A state moves one step at a time under one of 8 hidden systems, and each row is a state written as 20 numbers. Each run below is a few steps of one system.
D, trace 1, 9 rows:
[[ 34  -9  -4 -26   5  16  -3   0  -5 -45 -29 -16 -16 -22 -32 -22  26 -86
   37  -5]
 [  0 -70 -29   6 -22 -27  -8   7  49  -6 -26 -11 -19 -38  20 -34  11 -47
  -13  -8]
 [-24 -37  24  36 -25 -13  19  30  40 -34  21 -17  16 -38  16  24 -24 -12
    0 -51]
 [  6 -14  17 -21   5   8  11  25  -6 -70  19 -24   9  18  30   7 -54 -18
   50 -27]
 [ 39 -14  -3 -37   0  11 -47 -29  -3   1  -9 -30   5 -13  35 -11 -50 -42
   35 -14]
 [ 28 -10 -28  11  -6  -3 -11  -6  17  29 -44  -2  -9 -47  28  52 -41 -41
   -6 -17]
 [  6 -21   7  20   7 -23  50  11  34   4 -31   7  13  -6  22  45 -74   8
  -10  21]
 [  8   6  63  -2  28   4  31 -15  -6  -9 -15  -1  48  -2 -22   4 -67 -12
   17  28]
 [ 22 -13  20 -29  30  18  -2 -23 -31 -20 -46  11  15 -20 -45  -5 -13 -59
    5  36]]
A, trace 2 (9 x 20):
[[ 13 -33  20   8  -8 -12  25  20  16 -48  10 -14 -27  22 -15  75  30   9
   -9 -12]
 [  0  -1   0   9  12  -9   9  22  30  17   1 -18   2  22  75 -12 -47  34
   29  -8]
 [ 20  46  32 -21 -14  48 -25 -30  15  13  27   2   8 -37  14  27  17   8
   10 -29]
 [ 63  -2  -4 -19   7 -10  13 -18  26   5 -33 -18 -42  25  -2  33  17 -15
   15  30]
 [  8   3 -11   9   3  -8   2 -21  30  57 -37  13  17 -33  21 -24 -44  -9
  -13  24]
 [ -1  29  31   0  17  31  25 -10 -14  -4 -27  29  23 -40 -51  12   7 -29
   -9  20]
 [  0 -30  11 -12  35  -8  17   9 -14 -25 -32  -1   2  23 -23 -57   7 -30
   16  41]
 [-45 -42  -5  11  -3  -1 -34   7 -16  -5   1   4  25 -37  -4 -55   3 -32
  -12 -20]
 [-35 -42  -6   5  -7   5   7  35 -20 -67  12  13  -8 -10 -17  27  24 -13
  -19 -25]]
S, trace 3 (9 x 20):
[[ -5   6  -5  20 -37 -15 -21  -6  -1   2  30 -24   1 -20 -37 -14  32 -26
    3 -42]
 [-24   9 -38   7  -1  15  18  43   4 -19   3  22 -27   1  30  11  31  23
   -8 -14]
 [ -3 -22  25  -5 -27 -14   0 -17  42  -2  40  -9   5  12  15  -1  -1  44
  -16  -2]
 [  8  63   2  14 -11  10   4   3  -7  16  28 -13   3  10  -5   8   4  18
   27 -26]
 [ 27  23 -29 -38  -5  11   6 -10  12  -2   4   9 -28  29  20  -7  11  21
    8  26]
 [ 30   8 -18   9 -24 -30  -4 -29  29  45  -2 -11 -10  -1  -9   8  -5   0
  -13  10]
 [ -7  39 -21  20   9  -8  35   9   0  32 -22  24   4  -2 -14  -6 -12  10
   -7  25]
 [  1 -11   2  -7   0 -23  28 -13   5  -7  -4   8   4  23 -39 -39   1  -3
  -10  45]
 [-14  -6 -24  24 -14 -29   0  11 -15   1   2 -11  -2   2 -43 -39  18 -32
    1 -10]]
M, trace 4, 9 rows:
[[ 56  27  22 -34 -37   8 -25 -52  71  34  38 -32 -30  10  25  -6  50  37
    9  -1]
 [ 20  81  10  24  20  38  22  14  24  58 -25   7  -4 -24  53  59 -14  31
   24 -18]
 [ 48  57  21 -34  19  12  72 -20  10 -11 -25  17  10  23 -26  12 -56  -1
   32  67]
 [ 42  57 -17   4  -1 -11   5 -30 -11  44 -35 -20  -2 -17 -66 -47  10 -72
   36  16]
 [-12  27 -89   4  -4  12  25  22 -12   7 -55  52 -31 -45 -23 -14  35 -48
  -20  18]
 [-36 -19 -31  33 -40 -45  57   6  22  -9   2  41   0 -12 -74  -5  21   5
  -66  33]
 [-80  -4  11  66 -10 -25  22  45 -28 -16  37   4  37  -8 -53 -49  19   3
  -14 -34]
 [-53 -21  -1 -19 -21  25  -9  40 -32 -96  71   8   5  12 -10 -35  40  11
    4 -41]
 [  1 -22   5 -13 -53  -6 -35   6  31 -39  91 -40 -33  33  31   5  57  49
    7 -57]]
J, trace 5, 9 rows:
[[  66   20  -21    7  -29  -26   37  -10   40    8  -16  -18  -33    5
    -5   92  -30  -11    6    1]
 [  22   18  -15    9   18  -33   31  -11   28   65  -40   -1    8   24
    28  -33  -68   15   15   50]
 [   2   22   -6    2   -7    4   21  -26   -9   17  -35   30   42  -61
   -43    4  -70  -54  -12   20]
 [   4  -49  -39   17    8  -46   41   22   -5  -28  -55    1  -15    3
   -49  -17   -9  -65   -5   33]
 [ -59  -56   -6   12    8  -18  -11   14  -11   -9   -8   11   35  -17
    -7 -104  -11  -27  -11    8]
 [ -59  -47    2   17  -14    9  -18   35  -37  -66   27    7   19  -37
   -27   -4   18  -35  -18  -55]
 [ -30  -60   -9   -6   -5  -12  -28   43  -20  -67   49  -29  -23   51
    28  -12   35   22   11  -40]
 [ -16    1   18  -16  -16   26  -77   -4  -17   -1   75  -30    8   15
    59   -2   10   48   15  -66]
 [  35   29   -6  -13  -19   20  -44   -7   -8   10   40  -19  -31   20
    46  111    8   48    1  -49]]
M, trace 6, 9 rows:
[[ 25   1  30 -35 -29  27  16 -32  14 -44  20  22 -10 -19 -53  74  34   0
  -35  11]
 [  0  15  12  57  21 -39  28  35  23  36  -9 -37 -22  44   3 -31  42  22
   31  -2]
 [-28  41   0 -35  -7  58   1  -8   2  -9  19  45  31 -43  21 -44 -20  13
   -1   2]
 [ 40  10  16  -2 -15  -2  21  -3   5 -36   9 -20 -26   9 -50  64  31 -19
   10  -9]
 [ -3  22 -29  20   6 -20  18  21  25  34  -2 -13 -14  25  30 -61  10  17
   28   6]
 [ -6  38  -5 -21 -28  37   5 -21  -1  -6  20  34  23 -48 -10  16 -27   1
  -16  -9]
 [ 22   8  -3  19   2 -28  34  21  -6 -19  -7 -23 -22  37 -37  35  12 -12
   21   1]
 [-14  22 -31  -4 -10  -6  -2  -1   5  20  10   6   7   5  10 -74  -9   5
   12   7]
 [ -4  17 -15  -7 -24  19  -7  -5 -18 -17  16  20   0 -31 -23  41   4 -11
  -19 -21]]
S, trace 7 (9 x 20):
[[-14 -26 -12   9 -13   2 -60  13   4   8  31 -26   1  -5  79  17 -21  20
    7 -65]
 [  6  43  23 -32 -10  56 -10 -18   0  -6  32  28  15 -23  37  68 -26  45
  -10 -18]
 [ 61  23  37 -24  27   1  -6 -23  -1  15  -2 -30 -18  58  23  62 -16  35
   29  20]
 [ 48  44 -16 -25  19   9 -39 -43 -12  74 -34 -12   2   1  27 -21 -38 -14
   28  23]
 [ 39  22 -20 -20  17  10  16 -37  -3  36 -70  35  -7 -30 -37  28 -12 -39
  -24  58]
 [  2 -45  14  36  45 -47  29   4  -3  34 -77  -2   9   6 -35 -15 -18 -32
  -19  58]
 [-50 -30  17  23  28  -7  10  12 -32  -7 -34  14  49 -36 -52 -83 -13 -55
   -6  17]
 [-43 -61   8   7   8   4   8  40 -34 -87  -5   9   4 -22 -57 -24  47 -59
  -10 -14]
 [-56 -91   4  27  -5  -8 -35  57  -4 -61  25 -23  -3 -14  33 -12  33 -12
   -9 -67]]
B, trace 8 (9 x 20):
[[  55  -60   24   -5    6  -34   19  -23   64   13  -57  -29   -5  -18
    23   20  -56  -42    8   28]
 [  -3  -25   33   17   34   10    1   -5    1   21  -63    2   50  -67
    10   -4  -76  -65    9    1]
 [  20  -62   19  -43   16   21    7  -13   -5  -66  -47   15   12  -42
   -18   19  -39  -76   -5   25]
 [   9 -102    9   12   -6  -40  -30   -8    7  -19  -33  -34    9  -30
    -9   15  -37  -73  -13  -16]
 [ -41  -74   16   21   10   14  -19   28   -1  -32  -22   11   31  -67
    32   37  -40  -39  -25  -42]
 [   3  -82   46  -17   14    7   -5   16    1  -76   -2  -12    8   -3
    29   75  -43  -13   -5  -17]
 [  11  -65   33    4   24   -2  -58   10  -15  -17   -6  -53   11    4
    63   41  -48  -23   28  -51]
 [  19  -30   21  -33   25   56  -52    2    9  -13  -22   -7   -4  -41
    92   51  -26  -18   17  -38]
 [  60  -42   35  -26   33   17  -22  -18   38   14  -51  -21  -22   -9
    69   75  -25   -6    7   12]]
L, trace 9:
[[-14  56  12  20  53  38   1   8   0  78 -34  28  -3  -3  37 -12  46  53
   -8  25]
 [ 20  68  38 -26  19  44  28 -32  13  27  -9  31  -1  -6 -35 -20  60  23
   -3  49]
 [  4  60  -3  25  25   3  23   8 -13  36 -30  -1 -12   0 -59 -54  72 -26
   25  19]
 [-37  31 -24   5  -1   6  55  25   7 -18  -2  35   1  -6 -39 -89  41  -8
    5  28]
 [-24   2   8  22 -33 -19  55  26  22 -57  33  -1  -6   1 -69 -38  56 -15
    2  -9]
 [-40 -10  -9  33 -16 -24  27  61   1 -57  49 -25  -8  32  -4 -40  29   9
   28 -46]
 [-19  -8 -16 -10 -53   3  -2  27  33 -58  80 -15 -12  12  41 -10  12  31
   16 -58]
 [ 20   0 -18  13 -44 -11 -16  18  46  -5  49 -38 -35  10  59  53  11  32
   16 -64]
 [ 30  35 -11   6 -15   0  -4   1  46  45  21 -22 -18  16  91  50 -39  58
   22 -28]]
V, trace 10:
[[ 13  10 -37  26 -86 -46  12  -6  66   9  56 -33 -16 -12   1  -5  -5   3
    3 -50]
 [-10  52 -40  42 -35 -28  41  37  14   8  40  -8  -3  23  27  33 -51  40
   23 -39]
 [ 44  42 -27 -14 -32 -39  18 -25  10  18  35 -24  -7  64   8   9 -66  33
   31  18]
 [ 40  53 -59  14 -25 -37 -19 -20 -26  53  -1 -31 -12  18 -23  12 -39 -30
   27 -15]
 [  7  23 -91  11  -9 -33  11   2 -19  49 -38  24 -17   6   1   9 -44  -6
  -20  27]
 [ -8 -13 -24  26  -7 -62  24 -18 -18  37 -20  12  15  22 -59  -6 -39   2
  -40  50]
 [-40   4 -27  19   7 -32  -5   7 -78   2   8  13  25  30 -68 -32 -14  -5
  -20  17]
 [-29 -32 -53 -30 -20 -16 -33  -9 -55 -28  27  23  -9  30 -38 -31  24   8
  -42  19]
 [-37 -59 -27  16 -37 -35 -44   1 -12  -9  40  -4 -14  11 -18   1  50  19
  -53 -26]]
V, trace 11, 9 rows:
[[ 34  46 -65 -18 -41 -18  -2 -23  -3  12  10 -10 -22   0 -39 -45   7 -42
   26   1]
 [-15   2 -83  30 -38 -36  30  23  21  15 -14  17 -25 -21 -11 -16   2 -19
  -22  -3]
 [-35 -14 -16  33 -29 -50  49  13  18  -3  23  13  20  17 -25 -19 -39  31
  -30  18]
 [-18  15  -4   3 -23 -25   4   1 -45 -32  57 -15  21  48 -50 -16 -23  15
    9  -9]
 [  5   0 -64 -29 -36 -13 -41  -2 -34 -23  43 -13 -27  34   1  -9  10   1
    4 -24]
 [ -2 -29 -50  14 -46 -34 -34  -3  22  24  22 -10 -24  -4  27  30   3  16
  -34 -30]
 [-16   6   3  43  -9 -30   4   8   5  36  21  -7  10  19  21  51 -32  57
  -22 -18]
 [ 20  41  12  -6  12 -10 -10 -20 -33  27  20 -15   9  59   0  27 -35  46
   13  15]
 [ 42  40 -36 -16   3  -6 -42 -34 -37  52 -12 -15 -20  25 -12   6   6  -9
   11  11]]
L, trace 12 (9 x 20):
[[ -9 -30 -10   3   6 -28  32  17  22 -11 -13   0  -1  25  23 -31 -37   6
    7  25]
 [ -5   2  30   2 -26   1   2 -13   3 -21  31  -5  32 -25 -25  13 -31 -11
   -1 -23]
 [  8  -9 -24  -3  14  -2 -10  26 -35 -27  -7 -14 -21  23  10  29  -7 -17
   20 -18]
 [  5 -30 -12 -21 -18 -14 -20 -20  22   3   9  -8   1   5  31 -27 -25   7
   -7   8]
 [ -2  -6   2  20 -14   1  -8  -5   9  14  -4   3   7 -33   2  47 -13  -4
  -22 -23]
 [ 14  -6  11  -6  29   0   6   6 -11   1 -19  -2  -5  30  18  30 -19  16
    4  20]
 [ 13   7  17 -18   2  10 -29 -32  -9  20   4  -7  18  -5  -2 -16 -19  -6
    4   9]
 [  4   6 -26  -2   7  11 -10  -1 -20  12 -28  17  -6 -23  -8  13   7 -24
  -11   4]
 [  1 -24   5  -4  13 -14  18  -5  10   2 -24   9  -2  11 -11 -17   2  -1
  -14  37]]
D, trace 13:
[[ 12 -39 -37   1   5 -15 -12   5   7  14 -41   3 -27  -8  23  24   1 -17
  -20   9]
 [-19 -28  31  30   2 -16  11   5  28  16  -2   0  20 -13  20  20 -26  26
  -23  -4]
 [ -3  15  41  -7  26  25  18  12 -22 -31   5   1  20   9  -4  24 -24   3
   23   1]
 [ 29 -13   7 -39  23  12 -22 -22 -14  -3 -22  -7  -6  12   3 -17  -3 -22
   13  25]
 [  8 -21   1  15   4  -2 -19 -12  17  35 -35   0  -5 -36   0   8  19 -24
  -21  -1]
 [-18 -25  12  22   7  -6  35  26  23 -16 -14  14  -2 -10   7  29   2  11
  -18   2]
 [ -2 -16  48  -7  16   5  13   4   6 -30  12 -11  18  20   1 -13 -14  12
   17   8]
 [ 14  -1  17 -22  17  27 -28 -11 -17 -11  -9 -10   4 -13  -3 -14  13 -33
   23 -10]
 [ 16 -30 -24  -8  -4   2 -15   1  18   3 -27   0 -25 -20  19  12  16 -22
  -11  -2]]
A, trace 14, 9 rows:
[[-48 -13  94  19  -4  20   5 -21   9  -8  34  24  68 -48 -43   5  -3  24
  -43  -5]
 [  6  -7  24  13  61  10  12  59 -42 -46 -27 -33 -23  46   0   0  42 -26
   59 -15]
 [-22 -54 -25 -33 -19  11 -54  -8  29   2  23   5  -7 -12  72 -62  14  22
  -18 -12]
 [  2 -26  23  37 -33 -10  -1   6  27 -13  16 -17  -8 -36 -16  87  23  -6
  -28 -50]
 [ 13  13  -4  -1  25   6  51  41  27 -18 -18   5 -20  33  62  34 -35  34
   30  13]
 [ 23  34  55 -24 -11  31 -20 -42  40  28  30 -15  27 -19  29 -25 -14  24
   24  -7]
 [ 61  20  -5 -11   6  14 -13 -19   5  15 -38 -23 -36 -17 -15  37  38 -52
   22  -4]
 [ 18 -25 -33 -17   2 -13  21 -19  37  27 -51  29 -10 -18  19 -14 -26 -12
  -28  53]
 [-17  10  47  25  11   4  29 -11   1  13 -24  18  48 -49 -46  -7 -31 -24
  -13  13]]
J, trace 15 (9 x 20):
[[ 18  26  16  11  52   9 -41  17 -58  29  -7 -39   4  53  54  47 -42  24
   50 -25]
 [ 61   4  -9 -73   2  30 -57 -64 -19  20 -13   5  -9   1  26  53 -40  -2
  -10  25]
 [ 52 -25  12  24  12 -42 -19 -43  27  81 -57 -26 -16  -3 -12  51   2 -12
  -30  29]
 [-16  -7  26  23  62  -2  26  -3 -16  53 -73  39  33  -8  -5  11 -38  15
  -35  66]
 [  4 -26  55 -15  36   5  27 -22 -30 -34 -43  17  35 -16 -81  -7 -19 -54
   -9  53]
 [-11 -60   8   6  47  -4 -10  22 -22 -23 -59 -14  -7 -13 -30 -70  51 -76
   17  14]
 [-62 -84  13  -8  10  30 -32  20   6 -42  -4  29   9 -51  20 -58  55 -17
  -38 -15]
 [-49 -70  61  23  -3   8 -10  39  10 -71  47 -15   6  -4   8  17  56  21
  -15 -53]
 [-15 -11  51 -13  29  37 -31  39 -13 -51  54 -37  -5  45  70  11  24  49
   48 -53]]
B, trace 16 (9 x 20):
[[ 27 -16  53 -27  14  11   7 -38  46  10 -22  -6  10 -17 -14 -60  23 -18
    7  43]
 [  6  -8  17  34  20  -8  24  10  18  15 -51 -11  -2 -38 -41 -27  39 -62
   11   5]
 [-30 -51   4   6   6  -9  36  23  29 -36 -26  19   8 -27 -11 -54   5 -29
  -13  21]
 [-19 -42  46  27 -18 -20  28  14  22 -48  18 -21  23 -22 -40 -10  -4 -30
    3 -22]
 [-26 -30  -3  22  -2  -8  13  54 -10 -61  12 -22   2  -4  12  -5 -14 -32
   31 -50]
 [ -3 -29   1 -13 -29   6  -5  20  33 -55  40 -22  -3  -3  53   8 -27   5
   24 -47]
 [ 26  15   6  10 -11   6   0  19  30  -6  14 -33 -10  -1  58  56 -37   6
   39 -51]
 [ 34  27  -6 -25  17  24   1   3  15  13 -14  -8  -7   9  76  24 -61  15
   41  -3]
 [ 62  37   9 -39  10  23 -12 -47  18  39 -27  -8   2 -11  32  18 -45 -12
   26  24]]

Which system made each run below?
trace 17:
[[ 12   5 -22 -13 -44 -36  20 -11  -3 -35  48 -11  -8  39 -50 -11  -4   4
    2   8]
 [-22  37 -45  28 -23 -10 -26  16 -23  25  33 -13  -3   3   5 -22  10   7
   15 -47]]

M
trace 18, 2 rows:
[[ 30  71 -11   9  -2 -25  65 -10  14  37  -6   4   8  37 -16   3 -68  24
   26  43]
 [ 36  35 -46 -25 -10 -36  32 -29 -15  11 -14   1  -3  35 -50 -55 -42 -28
   22  60]]

S
trace 19:
[[-40 -95  10   5   5 -10 -33  28   2 -34  13  -7  17   3  77  27 -52  27
  -24 -30]
 [  8 -14  71  -9  17  41 -37   0 -11 -30  26 -25  22 -11  47  86 -31  17
   18 -54]]

B
trace 20 (2 x 20):
[[-24  19   3  18  13 -23  46  33 -17 -18  20  -2  21  50  -4 -34 -40  31
   26  15]
 [  1  31 -10 -30 -46   9 -12 -18 -23 -44  66  -4  11   3 -38  -8  -6  -9
   12 -27]]

L
trace 21 (2 x 20):
[[ 14   3  32  -4  19  37  -8  17  19 -15  -5 -19 -12 -13  49  25  20  -3
   32 -32]
 [ 35 -21  13 -28  -4  17 -10 -16  54  -2  -9 -10 -25 -12  49  13  14   4
    5   3]]

A
trace 22, 2 rows:
[[ -8 -14 -14  -4 -35   9  -1  -1  33 -12  19  22 -14 -29  20  48  16  24
  -41 -19]
 [ -5  14  36  26   5 -10  19  11  18  14  22 -13   8  28  22  33 -16  57
    4  -8]]

S
trace 23 (2 x 20):
[[ 21  -8  -7  37 -34 -42  12   6  20   2  19 -25 -37  20 -36  73  47  12
  -22 -21]
 [-35  24 -23  23  11  -5   5  27   8  44  14  10   8  25  60 -47 -16  61
    7  -1]]

S
trace 24:
[[-12  74 -63  30 -46  -7  -8  13 -33  21  36  -3  18 -21  -3  21 -60 -13
   21 -62]
 [ 11  27 -72 -21 -22 -22  32  20 -47 -48  18   9 -19  53 -19  32 -56   1
   14   8]]

M
trace 25, 2 rows:
[[ 30 -10 -58 -58  24  -1 -26   0 -34 -10 -21  -6 -26  57  51 -36 -46  -8
   38  33]
 [ 13 -19 -21 -10 -58 -21 -25 -59  40  37   5   8  19 -61 -20 -14 -29 -32
  -45   4]]

L
trace 26, 2 rows:
[[ 32  13 -44 -32  -1  14 -13  -5  28  21 -17   6 -47  10  51   0  30  15
    4  15]
 [ 19   2  16  15 -27 -20  11 -39  55  47  -5   2   7 -30 -13  19  -2  12
  -33  15]]

A
trace 27 (2 x 20):
[[-15 -55  24 -18 -19  15 -63 -17  28   5  37  -8  17 -27  76  20 -23  37
  -28 -39]
 [ 24  13  39   8  35  35  -6  15  -7   0 -20  -9 -12  -5  34 112  -1  13
   13 -28]]

B
trace 28, 2 rows:
[[-37  13 -15  23   6  -8   1  13 -13  31   8  19  12  10  13 -21  -7  41
  -17   4]
 [-12  12  23 -14  -1  17  -3  -9 -37 -27  27  13  22  10 -30  18  -5  13
  -10   1]]

M
trace 29 (2 x 20):
[[  2  50   0  52  19   1  19  35 -11  26 -25 -20   0 -17  -8  13   5 -30
   39 -37]
 [  9  21 -24 -36   8  15  30  -6  15   1 -19  34   0   6  28 -32 -39  12
    6  48]]

V
trace 30 (2 x 20):
[[-30 -57   3  35  19 -35  33  19  22  14 -46  23 -14  -6 -35 -19  60   3
  -56  45]
 [-73 -11  51  24  13   2   6  10 -24 -12  34  19  52  -3 -39 -69  19  31
  -25   6]]

V
trace 31:
[[  3 -22  19   9  23 -22   8  15 -43 -21   5 -11  -2  62 -17  59 -14  28
   -6  13]
 [ 19  11  20 -28  29  11 -48 -30 -45  20   2 -21  14  33   4 -30 -15  -1
   27  14]]

J
trace 32:
[[  5  23 -30   2 -27  -3  22   4  35  13  14  20 -21   2  21  32   4  42
  -21   4]
 [ 13  28   9   9 -13 -25  28 -13  28  30  21  -7   6  33  -5  -2 -20  47
    0  21]]

S
trace 33:
[[-22  -7   9  27  28   4 -31  21 -38  14  -9 -10   4   0   3  10  22  -2
    2 -24]
 [ -4 -22   5 -36   8  21 -21  -6 -22 -27  13  15  -6  18   9  17  13  20
  -17  11]]

J
trace 34:
[[ 39 -23  15 -10 -27 -13 -47 -38   9  10  23 -36  -9   2   5  65  -9   1
  -11 -26]
 [ 32  13 -22  -1  18   1   2   0  -3  28 -35   4 -16   9  42  70 -46  11
    1   9]]

A
trace 35:
[[ 14 -47  44 -23  24  10   1 -16  31  -9 -30   0   5 -12  15 -16   3 -11
   -5  33]
 [ -8 -33  51  18  28  15   2   9  21  -3 -33  -7  15 -39  10   1  10 -27
    3 -10]]

J
trace 36:
[[  4  -7  -9   6  17 -18  -6 -22 -28  33 -37  10  10   0 -48 -24  -1 -31
  -17  38]
 [-39 -13 -23   7  14  -2   0  11 -41  -1 -22  33  10 -12 -41 -30  18 -19
  -31  21]]

V
trace 37:
[[ -5  14  23 -27  35  34  66  17  11 -34 -22  49   3  17  13   9 -13  36
   -4  58]
 [ 37  -5  43  -7   5 -34 -14 -36 -11   9  12 -51  16  41 -47 -34 -12 -19
   31  20]]

B
